In the rows, zero is written as 128.
Rotation paths and how fast each direction turns (deg/step)
Each turn is a multiple of 5 degrees from 10 to 175, or 0.
Each row of a path follows its step; steps can be skipped.
Path 1:
step 1: [126 119 122 132 131 126 132 134 124 133 129 130 126 129 134 117 129 127
 122 131 129 125 140 133 124 123 135 122 139 124 123 127 123 124 146 132
 122 136 127 117 121 118 134 122 128 125]
step 2: [130 129 121 132 125 128 122 133 113 130 124 132 136 124 139 120 140 129
 131 144 134 134 127 130 115 124 136 127 131 128 119 130 129 130 134 127
 133 133 124 129 130 132 134 120 125 132]
step 8: [130 124 127 129 134 124 125 136 125 134 133 129 127 119 129 117 122 123
 142 130 127 130 144 133 138 133 129 114 134 121 122 128 129 123 138 124
 130 130 124 126 123 130 130 122 123 135]
step 13: [127 137 126 136 120 129 126 132 128 121 137 131 137 118 133 117 131 134
 130 136 124 122 142 140 130 134 127 124 128 125 131 132 136 121 125 118
 119 130 122 127 140 128 130 127 131 130]
step 15: [125 127 123 127 133 125 117 124 132 133 142 129 137 117 129 128 131 122
 139 131 123 130 137 129 134 134 127 121 122 121 124 124 130 130 122 127
 129 128 124 131 129 148 125 133 128 137]
step 18: [136 127 137 134 119 132 127 124 126 132 134 128 137 119 123 120 123 136
 123 133 137 130 132 136 120 131 127 132 128 118 129 117 140 132 126 123
 129 132 124 130 128 142 126 125 120 132]
step 24: [130 119 125 125 134 125 131 126 128 132 126 133 132 115 122 122 128 126
 129 124 123 118 143 129 120 126 131 122 131 131 133 120 136 136 129 123
 114 124 126 132 126 133 117 126 140 131]
step 29: [129 130 130 129 125 131 130 136 127 128 123 135 137 128 136 124 130 136
 122 130 133 121 127 136 116 128 139 129 126 137 134 121 134 134 132 124
 122 142 125 123 127 127 118 119 139 125]
Speeds:
[129 130 129 129 126 127 128 127 126 128 130 132 129 132 127 128 132 127
 130 127 125 130 129 130 130 128 126 124 129 125 128 127 131 125 127 128
 131 127 129 126 127 127 130 127 127 130]  10
[126 127 126 126 128 129 126 129 126 130 127 129 127 127 128 128 130 125
 127 133 125 129 124 128 128 127 125 131 128 128 129 128 127 127 125 128
 129 129 125 127 128 133 132 132 126 129]  140
[129 123 126 125 128 127 128 126 125 127 126 129 132 130 127 131 126 128
 130 128 128 128 127 130 128 127 129 127 128 130 130 130 127 125 133 130
 129 131 127 131 131 127 130 127 127 127]  10
[128 129 129 131 124 128 130 131 126 132 129 124 129 125 128 130 128 126
 129 128 128 127 131 127 132 128 127 129 127 129 124 129 129 126 130 131
 130 128 125 128 132 128 128 130 127 127]  10
Path 2:
step 9: [129 127 125 128 127 121 132 133 129 127 132 121 133 133 131 126 130 117
 119 128 135 135 128 124 130 125 120 133 127 133 116 129 130 128 128 134
 121 135 139 130 130 120 123 110 145 129]
step 11: [132 127 131 128 124 127 122 127 133 127 114 126 113 123 121 136 118 122
 116 126 126 131 136 137 126 126 123 134 133 131 134 116 128 114 126 130
 129 131 123 124 126 133 126 120 131 130]
step 14: [128 134 129 127 123 133 136 132 132 135 128 126 128 132 130 124 123 122
 120 130 134 115 147 129 124 132 135 137 139 124 126 134 125 116 123 132
 140 127 130 121 131 128 123 131 128 128]
step 17: [127 136 126 133 125 126 126 118 124 130 118 123 129 125 120 121 131 118
 121 115 130 133 137 121 131 136 131 121 134 139 118 133 116 123 133 132
 129 127 130 131 129 132 122 129 129 137]
step 18: [138 135 118 121 125 129 123 110 129 131 124 128 137 128 128 123 130 131
 116 138 128 122 126 124 131 125 129 139 134 128 125 127 127 125 126 138
 120 129 126 127 138 133 128 116 126 126]
step 19: [126 130 121 133 121 135 116 116 133 127 128 132 128 114 120 122 122 132
 130 123 126 118 132 136 123 128 143 124 124 128 132 121 133 123 121 122
 117 125 122 126 128 129 126 135 127 132]
step 23: [132 136 126 128 129 127 115 127 129 127 130 130 120 127 126 126 123 127
 124 132 139 135 131 133 122 126 125 128 131 135 115 129 133 109 125 118
 134 136 134 118 124 128 131 132 119 126]
step 24: [121 140 128 130 130 122 119 120 126 127 134 124 127 136 128 126 128 139
 124 123 122 139 118 127 125 121 116 130 126 134 122 125 121 131 124 121
 113 127 127 128 129 133 130 127 122 139]
Speeds:
[129 128 128 132 130 128 132 125 129 131 128 128 129 127 130 124 129 126
 129 130 126 128 130 126 127 127 125 130 129 130 125 127 125 129 129 125
 127 126 129 128 126 125 130 128 124 129]  40
[129 129 127 125 128 129 127 126 130 129 131 127 129 131 127 127 127 127
 128 128 125 126 124 128 127 128 127 124 128 127 132 125 125 130 126 128
 124 127 131 127 129 125 129 128 127 125]  125
[131 128 128 128 127 130 127 128 128 127 125 130 131 130 130 131 126 125
 128 124 128 128 131 129 127 128 126 125 131 128 129 129 129 126 130 126
 131 125 130 128 127 125 125 127 126 129]  125
Path 3:
step 0: [117 120 133 130 126 126 130 128 123 117 135 132 117 133 125 117 126 122
 120 117 131 119 139 136 125 116 129 128 135 128 133 133 124 128 130 123
 128 133 138 131 124 124 137 133 118 121]
step 7: [116 127 130 121 126 123 138 134 117 119 126 131 133 125 125 131 126 125
 123 128 141 123 133 131 130 116 123 126 128 130 131 137 117 124 124 120
 140 138 137 131 122 126 128 123 139 126]
step 13: [119 122 123 121 128 133 135 135 113 124 132 138 130 126 140 134 128 128
 128 127 126 129 136 129 130 126 121 136 120 134 138 124 117 130 122 130
 134 122 134 142 126 130 133 117 123 121]
step 14: [118 126 131 130 120 134 135 129 115 115 121 135 132 119 131 136 124 119
 126 132 131 127 136 131 131 131 136 135 117 131 136 139 123 126 133 137
 136 133 123 130 132 124 137 126 129 135]
step 15: [125 117 128 132 123 125 125 132 124 123 130 134 124 132 124 125 121 120
 125 125 133 116 123 143 121 126 142 130 124 119 134 135 133 136 125 138
 141 127 126 129 126 120 137 123 119 127]
step 23: [118 123 126 126 131 126 130 133 117 121 134 135 130 127 126 124 127 139
 130 127 133 118 136 130 125 121 119 138 127 132 132 134 108 132 127 120
 129 130 129 135 113 122 125 123 128 120]
step 27: [121 125 124 135 123 119 135 130 132 118 126 140 132 130 124 128 122 114
 114 125 135 121 130 142 130 118 117 137 128 122 121 125 121 129 126 127
 141 127 123 129 134 127 125 132 124 126]
step 29: [122 134 131 134 116 138 133 136 116 127 140 140 128 126 137 132 120 123
 123 119 134 135 136 127 130 127 127 128 122 133 131 134 116 129 131 130
 124 124 125 137 123 124 131 115 122 129]
Speeds:
[128 129 126 128 131 128 128 127 126 126 128 132 131 128 127 129 127 123
 130 127 126 126 130 129 128 130 129 129 131 128 129 125 128 128 134 128
 128 127 126 129 129 131 129 127 126 124]  25
[128 126 130 128 128 125 131 128 130 129 130 129 123 125 127 127 128 131
 126 129 128 126 129 130 128 127 128 129 129 129 128 124 131 123 132 128
 128 127 128 124 127 129 126 128 129 128]  45
[128 126 125 122 127 125 131 130 132 127 126 128 132 129 126 128 130 127
 125 126 128 131 128 129 126 126 127 129 129 129 128 128 128 131 129 127
 126 128 128 128 127 127 125 127 130 127]  70
[129 129 130 126 128 123 126 128 125 129 127 128 127 126 124 128 128 125
 126 128 129 128 124 125 132 128 129 128 128 128 128 129 127 130 128 132
 131 129 126 128 125 130 125 130 130 127]  140
[129 130 129 132 125 128 125 131 130 129 130 128 129 132 125 127 125 129
 128 127 128 129 128 127 127 130 128 133 127 126 128 129 128 129 129 124
 126 127 124 128 124 129 128 126 128 128]  60
[128 126 129 128 126 127 126 125 130 126 125 129 124 128 128 127 129 126
 129 127 130 128 124 132 125 130 126 128 129 129 122 127 128 129 127 128
 127 128 125 129 127 126 129 132 126 128]  65
[128 128 130 127 128 130 131 129 130 127 127 127 125 125 125 129 127 129
 129 128 125 127 129 127 127 131 129 128 125 130 125 131 125 129 130 131
 127 124 129 131 129 128 128 124 129 127]  70
Path 4:
step 2: [118 124 117 134 133 124 136 132 121 123 128 130 129 138 123 134 123 132
 120 127 139 133 136 130 130 123 133 134 119 122 121 130 128 126 135 135
 124 139 126 125 114 123 144 126 120 139]
step 8: [127 135 126 129 133 115 137 131 135 118 114 129 134 119 124 122 121 125
 129 133 132 129 131 133 131 136 133 115 129 119 132 126 111 128 137 117
 133 136 129 126 139 131 125 127 122 133]
step 10: [123 131 127 122 131 115 135 124 134 128 117 124 127 135 133 123 130 116
 121 134 117 133 116 138 124 124 135 132 129 123 125 121 138 130 125 130
 132 128 120 133 126 124 114 143 119 130]
step 13: [138 120 125 123 116 123 123 132 132 128 129 124 133 140 129 115 123 126
 133 125 128 128 117 141 129 125 128 135 120 118 131 122 122 136 137 116
 130 136 115 125 129 136 124 128 128 131]
step 15: [126 124 134 133 123 125 141 132 135 127 124 131 124 127 119 124 118 124
 130 131 122 132 123 135 119 136 135 131 145 122 121 124 142 125 126 129
 139 137 125 118 121 138 141 125 127 130]
step 22: [127 131 129 116 125 125 129 129 134 118 118 136 122 123 125 140 140 117
 125 130 135 120 131 124 131 126 132 118 134 130 137 123 131 124 126 134
 132 128 124 126 104 125 130 129 135 127]
step 26: [124 126 131 121 124 115 129 135 126 130 124 128 138 132 124 131 127 118
 132 130 118 131 124 145 130 124 131 136 126 128 141 131 135 122 128 137
 129 123 132 126 141 117 118 141 129 130]
step 29: [124 115 120 124 126 121 119 133 129 132 116 124 133 139 127 124 130 127
 122 123 132 121 125 147 131 130 133 125 124 121 134 127 125 127 140 133
 125 121 126 118 118 136 120 123 125 132]
Speeds:
[131 126 126 125 127 127 126 124 129 130 126 127 127 132 130 130 128 127
 131 131 128 130 128 127 129 128 125 130 129 130 126 129 128 129 125 125
 127 125 127 127 131 127 125 129 124 130]  110
[126 130 128 129 128 128 128 127 126 131 128 124 128 126 127 126 131 127
 126 125 127 128 128 129 129 128 125 128 123 129 127 124 130 129 126 124
 129 127 128 130 131 130 127 132 128 127]  110
[127 129 127 130 129 125 128 131 125 132 125 130 124 130 127 122 127 128
 128 126 128 129 130 126 127 126 125 127 130 126 127 129 127 128 129 128
 127 125 127 128 126 129 127 127 127 129]  175
[130 128 126 128 132 130 128 129 126 128 131 129 128 129 132 129 126 130
 128 128 127 131 133 127 130 126 126 131 126 128 127 128 129 128 129 132
 128 128 130 130 129 127 129 132 130 130]  155
[125 129 132 126 130 125 126 126 128 128 129 128 127 132 126 127 127 127
 127 127 129 131 127 128 128 126 130 131 130 133 125 125 129 127 128 130
 129 129 130 129 130 130 130 125 130 128]  135
[128 126 128 132 127 128 125 128 130 126 128 125 130 128 131 126 127 124
 131 127 129 127 131 127 132 129 131 127 128 129 126 128 129 126 132 126
 126 128 128 132 128 130 128 126 126 129]  70
